(in the rows, 128 means zero)
The rows of D fall into a few groups, which share some directions, and each row is roughly a mix of its group's hidden directions, except some rows that fit no group.
D (102 x 10):
[[141 157 139 104 141 113 144 128  75 127]
 [114 138 111 147 176 149 119 150 145 152]
 [138 124 157 104 133 152 120 174 120 157]
 [115 115 114 118 169 133 103 167 139 153]
 [141 112 132 136 157 161 133 133 180 128]
 [120 118 145  95 153 119  94 166 114 136]
 [106 113 101 152 141 148 107 139 172 138]
 [115 123 154 120 130 131  93 177 137 151]
 [168 134 106 127 171 149 155 125 135 127]
 [148 140 173 120 129 118 168 106 112 119]
 [139 159 128  83 124 128 125  98  98 143]
 [136 122 113 151 159 166 135 145 159 154]
 [151 140 119 122 115 130 165  78 113 120]
 [160 121 174 127 137 130 133 103 140  95]
 [119 154 127  82 111 118 108  97 107 117]
 [103 156 126 103 104  98 114  91 120 128]
 [115 120 151 151 141 102 122 172 120  96]
 [164 107 166 143 134 114 164 120 128 114]
 [148 134 116 127 121 125 163  74 120 110]
 [139 125  95 155 161 158 144 143 155 120]
 [117 126 131 107 160 135 102 168 120 162]
 [113 123 126 109  80 122  95 102 120 149]
 [166 147 156 113 113 151 157 113 107 136]
 [132 141 103 110 100 122 155  85 111 146]
 [144 155 163 108 143 109 146 129  93 108]
 [147 121 168 138 163 150 134 158 146 140]
 [118 139 133 103  90  98 119 103 110  97]
 [103 130  90 131  99 152  93 119 140 141]
 [146 156 145 103 107 120 143 119  81 136]
 [102 148 110  91 134 129  97 140 114 160]
 [164 135 172 127 151 137 160 114 134 127]
 [133 102 150 136 140 140 116 184 146 129]
 [157 120 118 135 130 131 165  81 127 106]
 [125 117  82 107 142 154 122 124 164 111]
 [161 151 117 101 125 151 141  86 116 139]
 [149 168 143 121 119 149 150  98 106 106]
 [131 132 167  88 119 134  98 154 112 121]
 [107 101 120 114 102 104  85 132 128 153]
 [102 153 134 103 105 122 104 151 114 165]
 [107 120 118 131 136 148  98 175 135 158]
 [133 111 171 147 141  97 148 153 123 106]
 [125  80 147 163 112 114 134 134 156 131]
 [123 157  95 115 120 121 143  77 117 131]
 [111 133 127  94 156 124  96 154 110 157]
 [115 126 151  89 114 105  96 152 107 115]
 [113 115  91  93 119 147 101 160 131 126]
 [114 142 124 147  98 132 131  88 144 169]
 [128 121 103 104 106 103 127 116 105  82]
 [103 123 125 142 146  98 102 112 148  86]
 [115 159 151 101 105 130 109 150 110 160]
 [ 97 137 105 135 158 126 110 175 132 119]
 [161 146 159 122 125 133 164  96 112 116]
 [111 175 119  99 125 120 106 117 107 103]
 [116 119  99 157 171 125 121 135 150  99]
 [133 104 142 145 151 147 114 181 143 133]
 [151  94 131 151 151 155 138 164 142 131]
 [120 145  81 135 138 130 141  82 138 139]
 [116 119 141 115 135 136 101 185 129 151]
 [ 92 151 119 138 140 100 103 118 127  89]
 [121 114 109 166  91 123 145 136 160 109]
 [160 128  89 144 160 155 128 143 138 111]
 [151 129 155 108  97 107 148 105 102 106]
 [143 104 176 134 134 121 127 169 113 120]
 [138 113 134 156 155 156 136 165 146 155]
 [119 120  89 122 157 147 109 134 171 130]
 [162 139 116 131 152 160 167 105 140 128]
 [134 148 112 146 132 174 142 124 145 166]
 [120 125 125 116 160 146 106 170 134 164]
 [134 140 118 133 132 106 152  72 104 120]
 [134 104  99 140 169 124 121 166 147 131]
 [151 147 144 100 107 121 156  90 106 128]
 [152 101 107 160 153 152 156 142 133 114]
 [109 113  98 131 109  89 124 113 143  92]
 [116 132 136 150 157 150 114 161 142 168]
 [171 111 118 139 152 147 162 112 148 133]
 [115 102 107 156 136 140 113 130 178 116]
 [143 149 136 101 108 109 150  96  91 120]
 [157 136 169 119 116 121 158  97 109 119]
 [148 159 147 117 126 148 166  91 117 124]
 [108 127  99 141  89 103 123  91 126 114]
 [108 122 120  98  99  99 112  98 139 156]
 [106 134 105 145 165 148 109 156 143 154]
 [143 137 106 132 124 126 164  78 116 108]
 [147 111 145 159 126 162 140 159 160 126]
 [ 99 127  96 136 147 146 100 161 140 151]
 [ 99 134 116  98  99 120  92 116 119 156]
 [131 154 155 134 118 149 172  95 127 120]
 [163 155 141  97 128 130 140  97  97 123]
 [136 160  99 107 154 127 150  92 112 118]
 [118 147  86 129 157 141 132 102 132 163]
 [119 124 123 144 177 144 113 170 139 134]
 [138  89 132 155 159 136 122 151 156 108]
 [105 139 116 104 104  94 117  84 130 134]
 [114 166 117 101 121 156 141  93 125 150]
 [114 129  82 125 154 155 120 125 164 132]
 [141 145 109 155 121 163 156  98 148 141]
 [110  92 100 151 150 125 113 159 152 129]
 [155 144 162 125 128 163 139 162 109 142]
 [111 105 121 168 142 137 110 146 170 128]
 [164 139 174 114 122 136 143  99 123 112]
 [130 129 147  97 102 104 114 110 117  84]
 [141 108 108 163 136 135 147 115 169 102]]
Each list below has one row that fits no group; the rest each fit one group, if only roughly. Name that row.
  k48: [130 117  96 127 122 122 137  89 152  86]
  k716: [130 174 136  90 138 128 134 115  93 125]
  k383: [138 104 166 150 127 126 135 178 123 129]
  k899: [150 159 133  99 135 143 158  92 111 138]
  k903: [160 162 131 108 142 148 156  99 111 122]
  k672: [166 132 150 118 121 134 158  85 119 113]
  k635: [129 125  93 148 150 167 146 134 161 138]
  k519: [145  91 151 138 146 146 118 164 155 133]
  k56: [128 136 130 115 180 148 112 165 134 142]
  k230: [129 125  93 158 119 129 153  92 157 111]
  k667: [157 107 137 160 147 138 168 127 152 117]
  k971: [ 97 122  71 151 140 115 128 132 128 118]
  k231: [ 95 139  86 125 115  97 124  97 121 118]

k56
  k517: [129 153 124 118  98 120 145  75 119 145]
  k907: [120 114 133 123 144 147 105 188 129 138]
  k44: [137 102 129 152 161 146 129 168 156 136]
  k152: [148 106 113 128 126 118 153  74 142 112]
  k591: [139 144 163 103 111 101 119 119  88 113]
  k948: [121 101 148 137 109  82 129 152 111 103]
  k431: [ 84 123 106 144 111 141  96 151 146 138]
  k189: [119 109 140 137 142 167 104 155 165 140]
  k873: [135 153 126 116 111 116 150  74 112 111]
  k175: [ 94 143 119 126 127 128 100 175 121 153]
  k313: [126  93 138 143 132 121 117 179 153 115]
  k413: [145 108 117 160 144 118 155  95 145  98]
  k782: [147 149 138 113 111 124 152  76 113 113]
  k66: [115 124  96 131 174 137 111 164 133 116]

k189
  k610: [125 115 151 108  83 108 113  97 117 147]
  k85: [139 133 162  97 105  98 118 112  94 126]
  k366: [161 138 150 101 119 128 149  85 111 139]
  k753: [144 123 143 104  94 103 136  89 114 104]
  k144: [149 116 108 156 144 161 158 118 160 130]
  k855: [112 116 144 152 144 129 105 181 123 147]
  k358: [151 144 140 113 139 148 172  92 127 146]
  k937: [126 140 132 117 162 151 116 155 114 175]
  k407: [123 142  85 129 139 127 141  80 144 111]
  k739: [175 137 131 137 156 145 163 120 125 107]

k753
  k524: [161 118 127 165 117 157 153 106 143 112]
  k942: [ 88 137 115 143 148 113  93 161 130 118]
  k985: [ 91 114 109 144 158 115 100 153 150 135]
  k523: [121  97 148 139 115 107 117 179 134 112]
  k958: [ 97 118  72 130 121 126 102 130 140 120]
  k99: [116 101 102 164 139 141 126 154 165 126]
  k158: [122 102 148 135 135  86 108 167 119 114]
  k284: [169 123 111 146 142 159 157 107 146 123]
  k868: [105  90 124 166 115 119 115 153 154 121]
  k450: [161 136 136 120 144 148 174  96 131 137]
  k656: [111 130 132 145 160 141 107 174 126 157]
  k697: [ 93 110  96 139 136 118 103 164 140 144]
  k940: [133 145 147 119  84 116 141  95 105 152]

k985
  k898: [135 146 103 128 143 123 153  75 138 109]
  k6: [122 104 134 119 166 126 102 173 141 135]
  k142: [140 145 111 142 111 131 165  80 113 122]
  k893: [153 130 136 105 103 124 156  81 132 109]
  k141: [104 103 113 151 133 116  98 171 141 121]
  k819: [120 106 157 119 115 105 109 177 121 113]
  k870: [154 147 136 119 114 132 160  79 113 114]
  k478: [ 90 124  98 131 144 127  98 165 139 141]
  k651: [120 164 139  85 122 118 121 109  95 143]
  k606: [119 139 135 118 145 145 115 163 110 178]
  k642: [134 111 146 156  97 151 153  97 153 128]
  k72: [146 102 142 155 164 142 140 164 141 139]
  k905: [160 143 135 127 124 137 165  86 110 110]

k142
  k50: [139 135 161 137  91 105 146  91 114 137]
  k30: [138 157 113 138 134 155 151  84 122 152]
  k814: [153 111 177 120 130 149 119 158 139 145]
  k508: [141 141 110  95 132 122 134  80 105 150]
  k978: [136 160 129 113 117 137 139  72 110 121]
  k37: [131  94 113 161 147 141 151 140 165 140]
  k835: [126  97 154 147 114 105 112 165 119 102]
  k875: [113 149  88 105 139 156 107 118 151 149]
  k733: [ 94 142 113  93 102 112  93 141 122 133]
  k947: [118 144 146 106  92 101 126 115  86 124]

k508
  k773: [ 96 112 114 147 113 114  89 161 132 113]
  k509: [106 123  83 143 124 159 112 130 159 143]
  k17: [106 115 122 110 126  73 112 124 106 108]
  k833: [131 156 104 126 129 135 145  70 120 134]
  k506: [157 132 147 110 110 123 149  75 127 120]
  k930: [157 141 147 100 126 130 156  85 114 141]
  k640: [116 112 138 121 119 126 103 187 107 134]
  k28: [112 109 155 138 109 122  92 155 150 156]
  k397: [131 115  83 139 163 147 127 146 156 140]
  k400: [119  97 142 135 126 108 113 183 137 116]
  k265: [115 115 114 128 157 140 102 182 131 126]
  k614: [109 145 111 126 160 138 110 167 107 157]

k28
  k276: [144 134 163 103 103 107 138  94 102 127]
  k154: [106 164 143 101 112 111 112 107 103 151]
  k124: [123 156 109  93 137 125 118  79 116 124]
  k530: [139 167 146  91 126 126 137 104  94 122]
  k138: [145 159 153  91 127 118 137 107  92 127]
  k804: [111 110 152 108 125 109  87 144 155 151]
  k708: [162 146 128 145 146 158 165 114 131 103]
  k605: [155 150 126 130 126 139 167  92 105 105]
  k556: [128  91 124 144 147 142 116 175 147 144]
  k18: [122 143 117 123 172 158 120 156 135 161]
  k990: [119 144 119 107 149 139 112 173  97 151]
  k250: [128 123 142 141 145 151 114 188 129 138]

k154
  k828: [107 138  84 115 159 142 117 148 137 156]
  k720: [123 117 128 167 160 147 123 135 172 139]
  k256: [121 142 145 106  98  95 126 107  88 116]
  k535: [131 109 118 163 100 159 136 107 163 121]
  k160: [113 151 105 108 101 108 126  83 116 115]
  k58: [159 139 166 109 127 114 155 114  97 117]
  k162: [111 132 118 117 145 141 100 179 112 152]
  k891: [127 116 124 132 175 144 116 174 140 117]
  k398: [116 102 135 139 147 131  98 175 153 137]
  k86: [141 158 169 109 120 122 132 144  89 142]
  k8: [157 141 154 101 126 115 156 109  97 106]
  k365: [147 159 144  88 136 118 130 116  89 120]
  k727: [136 153 145  89 110 113 115 106  90 131]
  k232: [143 155 127 123 119 126 158  78 108 109]
  k336: [150 140 139 119 142 147 177  94 135 142]

k86
  k84: [151 139 127 154 138 175 153 113 147 146]
  k838: [152 109 123 149 138 140 145 107 166  91]
  k469: [118 139 123 115 102  91 135  91  97 111]
  k879: [123 157 131  85 110 118 105 113  94 139]
  k369: [157 114 154 142 100 112 159 102 122 104]
  k377: [148 152 138  81 129 150 144 124 105 153]
  k418: [104 122  70 129 146 125 113 132 136 105]
  k470: [104 106 112 150 118 114  89 166 132 121]
  k279: [141 144 120 136 160 146 154  89 159 134]
  k420: [117 160 147  99 103 112 112 118  89 118]
  k959: [142 147 170 102 108 124 129 110  92 119]
  k190: [123 116 135 129 150 152 108 182 135 150]
  k941: [135 123 139 132 157 160 119 171 138 160]
  k715: [124  99 118 147 146 144 118 180 142 144]

k369
  k778: [123 111  94 155 158 141 129 160 158 126]
  k274: [ 92 104 107 122 124 111  90 149 141 150]
  k216: [118 174 123 115 111 116 136  92 100 116]
  k167: [113 137 103 124 170 148 111 166 127 145]
  k797: [154 146 164 112 130 111 153 119  89 121]
  k92: [ 98 112 110 141 141 122  97 173 143 137]
  k382: [161 137 132 113 136 135 167  85 116 117]
  k95: [123  99 129 145 147 142 111 180 146 140]
  k885: [110 125 135 110 138 120 104 175 107 161]
  k572: [117 103 138 168 149 127 110 167 150 122]
  k226: [116 159 124 119 114 106 132  78 114 104]
  k845: [159 138 131 102 130 134 161  85 132 107]
  k728: [124  97 125 150 167 117 126 170 136 140]
  k747: [103 116 103 122 125 150  95 164 145 152]

k382
  k799: [124 170 128 106 107 118 122 119  81 129]
  k386: [162 143 147 120 129 142 169  89 125 130]
  k163: [131 121 123 118  83  99 134  98 110  99]
  k253: [108 113 118  99 149 108  91 165 134 127]
  k590: [113 141 148  95  89 107 109 142 102 120]
  k343: [125 112 117 142 174 148 119 158 158 116]
  k755: [122 123 114 123  77 105 129  92 121 109]
  k180: [125 103 147 120 113 112 107 169 143  93]
  k774: [127 118 144 135 162 137 120 173 116 164]
  k208: [ 92 118 119 125 130 116  90 165 143 151]

k799
  k474: [121 178 149 115 116 139 123 149  94 135]
  k880: [131 144 131 116  85 109 142  88 103 137]
  k881: [114 102 101 162 159 130 127 151 157 121]
  k43: [131 147 130 109 165 152 128 165 107 154]
  k802: [ 88 129 104 119 133 116  89 161 129 140]
  k596: [ 93 121 127 136 142 114  87 167 145 127]
  k79: [110 140  94 124 161 152 111 155 133 157]
  k348: [106 136 101  96 141 113  90 149 115 146]
  k560: [145 146 129 116 113 122 155  73 116 113]
  k296: [102 149 109  97 112 127  86 127 109 146]

k881
  k901: [136 127 171 123 133 129 120 171 101 150]
  k585: [108 109 108 130  77 104 108 119 124 110]
  k909: [127 139 108 110  91 113 140  79 118 118]
  k242: [156 101 173 135 113 124 141 126 147 102]
  k619: [138 141 130 119 119 112 144  69 125 102]
  k331: [ 90 160 115 122 103 124 102 106 133 154]
  k330: [ 94 144  90 141 155 133 104 145 123 151]
  k203: [103 125  92 163 157 124 122 150 128 103]
  k404: [137 138 144 125 161 164 133 149 144 168]
  k291: [103 105 108 147 147 125 103 170 148 135]
  k512: [115 112 115 148 150 111 104 178 132 111]
  k454: [154 147 163 106 117 118 148  98 100 121]
  k896: [167 128 156 145 145 148 152 125 122  93]

k331
  k488: [136 152 140 113 110 112 140  74 116 110]
  k426: [148 162 151 134 146 162 156 109 126 146]
  k692: [107  97 124 143 144 119  98 167 154 132]
  k745: [152 106 125 157 157 145 162 138 158 124]
  k468: [149 135 164 129 140 101 143 134  89 101]
  k502: [157 121 165 137  95 116 135 103 109 104]
  k419: [124 103 106 164 136 150 142 131 172 135]
  k599: [112 105 123 132 153 125 109 181 139 149]
  k822: [108 138 135 143 141 132 107 171 109 167]
  k776: [156 125 146 112 110 122 156  84 138 103]

k426
  k345: [ 97 113 124 117 122 111  86 155 148 153]
  k182: [125 157 133 103  99 109 133  82 111 129]
  k627: [140 144 136 125 104 109 154  75 118 115]
  k786: [ 99 131 110 143 148 135  99 169 124 155]
  k836: [141 118 120 178 128 129 169 106 140 126]
  k14: [130 141 112 106 161 168 123 150 141 157]
  k805: [102 149 106 125 101 110 131  79 121 128]
  k575: [115 149 126  88 124 108  92 132  94 133]
  k238: [139 115  88 155 134 165 131 127 161 130]
  k666: [129 109 116 155 164 140 159 143 163 135]
  k598: [133 103 121 169 132 151 156 124 166 127]
  k952: [138 105 161 126 137 143 107 174 145 146]
  k96: [135  92 135 144 170 121 124 167 143 131]
  k147: [108 137 112  88  96 107 102 119 130 102]

k805
  k200: [103 158 100  94  99 130 104 114 125 138]
  k423: [ 92 133  94 155 137 133 103 134 143 159]
  k68: [ 96 105 126 128 136 107  87 153 155 134]
  k223: [104 116  78 151 128  98 132 112 142 121]
  k571: [125 162 116 110 103 118 146  85 103 130]
  k944: [139 147 126 133 105 122 154  74 110 115]
  k13: [145 125 118 132 126 118 153  71 134 102]
  k770: [144 113 165 135 147 150 116 175 138 128]
  k378: [ 87 121 101 124 128 109  94 152 141 149]
  k222: [149 115 117 156 164 162 147 152 142 120]
  k335: [115 118 107 137 164 154 110 158 160 138]
  k273: [112 109 120  99 133 102  93 147 140  93]
  k185: [151 115 122 167 145 151 154 116 161 118]
  k911: [139 120 146 142  93  95 143  94 115 103]
  k849: [124 148  99 142 110 123 153  76 125 126]

k222
